rotation ticks, each row followed by its count of ticks
The counts run from 0 to 714.
[140 156 122 122 140 100 123 161 121 127 166 174 148 143 103 136 154 106
 109  86 158 162 144 125 113 144 110 182 111 124 146 153 174 181 149]
479
[152 172 107 132 136 113 106 152 140 146 191 174 149 140 115 127 127  98
 122  93 162 150 140 118 152 148  84 178 129 105 130 147 155 155 133]
284
[143 149 132 120 129 100 104 144 127 135 167 187 127 138  90 154 143 125
 134  90 159 133 156 121 123 143  91 150 103 156 118 154 189 178 117]
105
[153 173 139 147 120 121  85 156 143 119 186 156 160 137 111 131 154  99
 164 101 130 119 140 142 121 149 101 169 101 133 135 158 172 172 130]
696
[134 163 131 131 124 117 108 143 134 133 188 182 151 127 114 142 152 106
 135  93 155 118 142 136 104 160 109 179 107 138 134 155 176 180 122]
427
[158 152 146 150 153  93  76 156 137 136 158 135 153 134 102 130 153 109
 123 108 147 139 122 151 130 121 109 189 113 138 112 155 166 189 145]
500
[172 166 174 153 131 116 105 160 166 133 167 157 139 131 108 128 133 114
 115  89 141 104 141 158 145 149 108 176 114 140 128 155 166 169 118]
667
[165 180 144 143 121 113 103 171 154 116 169 154 157 143 118 125 158 101
 133  82 127 130 141 143 120 149 120 175  96 123 151 152 159 166 140]
708
[151 153 124 117 128 103 122 161 143 130 171 199 126 142  98 152 139 122
 114  73 160 150 155 111 132 147 102 160 113 138 125 156 168 162 124]
363
[165 163 147 141 138  89 124 147 135 142 150 171 121 144 107 141 139 127
 103  82 186 153 153 129 160 134  96 161 100 137 137 131 176 160 113]
599
[162 176 168 140 135 112 109 154 135 131 145 149 157 144 126 114 145 122
 128  87 151 113 143 159 129 167 113 161  92 135 150 138 187 178 126]
704
[148 161 138 156 137 104  88 148 141 121 178 146 160 130 116 135 170 101
 133 103 142 136 131 151 116 135 117 192 105 134 135 160 165 180 136]
191
[158 158 153 131 152  89 125 148 118 130 133 156 138 145  96 127 142 121
 103  97 174 155 141 144 130 134 103 180 104 126 144 140 188 183 143]
483
[175 174 162 135 129 118  91 164 159 122 164 155 140 136  87 127 129 112
 146 103 126 116 136 138 136 125  91 175 110 123 130 157 177 172 144]
138
[161 167 151 150 137  97  90 131 135 160 164 149 136 139 118 130 128 118
 133 102 181 118 137 150 170 147  84 158 111 142 118 129 178 167 110]
31
[151 176 109 123 128 101 119 143 127 157 170 173 149 149 120 128 129 108
 123  87 183 150 143 125 157 154  84 169 111 111 144 127 167 160 127]
558
[179 165 164 127 126  94 111 162 159 139 132 165 127 145  94 135 135 136
 117  79 151 132 144 132 154 127  97 154  93 142 133 145 184 164 131]
368
[134 159 135 127 133 123 114 142 131 134 189 180 151 132 113 133 140 106
 128  95 151 116 144 140 106 169 103 176 116 133 133 153 177 181 126]
156
[150 168 132 117 149 104 123 156 107 130 148 163 153 153 108 115 133 115
 118  88 159 163 149 131 128 156  93 164 110 113 148 140 191 181 148]
481
[162 161 147 139 153  92  79 157 124 147 134 129 162 148 107 114 137 117
 130 103 150 130 132 152 144 132  97 169 103 135 125 141 186 189 147]
498
[168 175 171 153 128 106 105 156 144 110 162 146 141 137  94 135 149 102
 138 113 141 139 135 144 127 121 104 188 100 118 149 149 176 173 139]
448
[149 166 168 147 139 100 104 135 114 133 154 143 147 137 111 128 144 114
 136 108 169 122 138 158 124 149  99 174  98 137 139 138 198 192 129]
186
[147 163 157 130 120 106 118 130 125 139 154 177 131 132  94 139 143 124
 136  97 174 112 143 142 118 144  94 164  96 147 142 139 198 179 122]
689
[163 175  98 133 129 106 101 159 156 150 183 167 161 143 117 127 136  99
 121  89 150 149 136 121 154 137  94 181 116 109 133 142 148 151 142]
283
[168 163 149 175 132  90  78 141 147 138 171 139 141 135 112 141 154 108
 131 109 169 135 136 148 159 124 103 173 102 144 120 141 159 162 116]
577
[144 173 152 130 136 116 120 140 124 136 167 164 149 140 120 123 134 115
 131  86 163 111 150 151 123 179 104 165 106 130 148 143 191 183 120]
430
[155 162 120 152 132 100 108 160 143 124 198 180 137 145 113 144 149 105
 118  84 159 166 154 120 149 146 104 168 119 125 130 149 150 151 118]
594
[154 155 125 123 116 110 103 152 151 136 183 188 126 133  84 153 137 115
 139  96 148 131 146 110 131 127  90 165 113 141 115 163 171 165 131]
646
[161 167 123 119 130  93 117 138 136 168 150 178 134 141 105 132 126 121
 111  88 189 138 139 124 159 136  84 170 110 128 135 131 177 162 132]
16
[166 166 132 131 125 114  92 164 154 127 189 183 131 144  86 145 127 114
 143 101 138 133 147 115 138 127  86 160 117 132 115 163 168 159 129]
645
[150 157 125 123 131 105  96 150 128 126 179 188 131 142  95 147 135 118
 152  91 146 138 156 116 127 145  85 146 113 147 116 161 185 174 118]
104
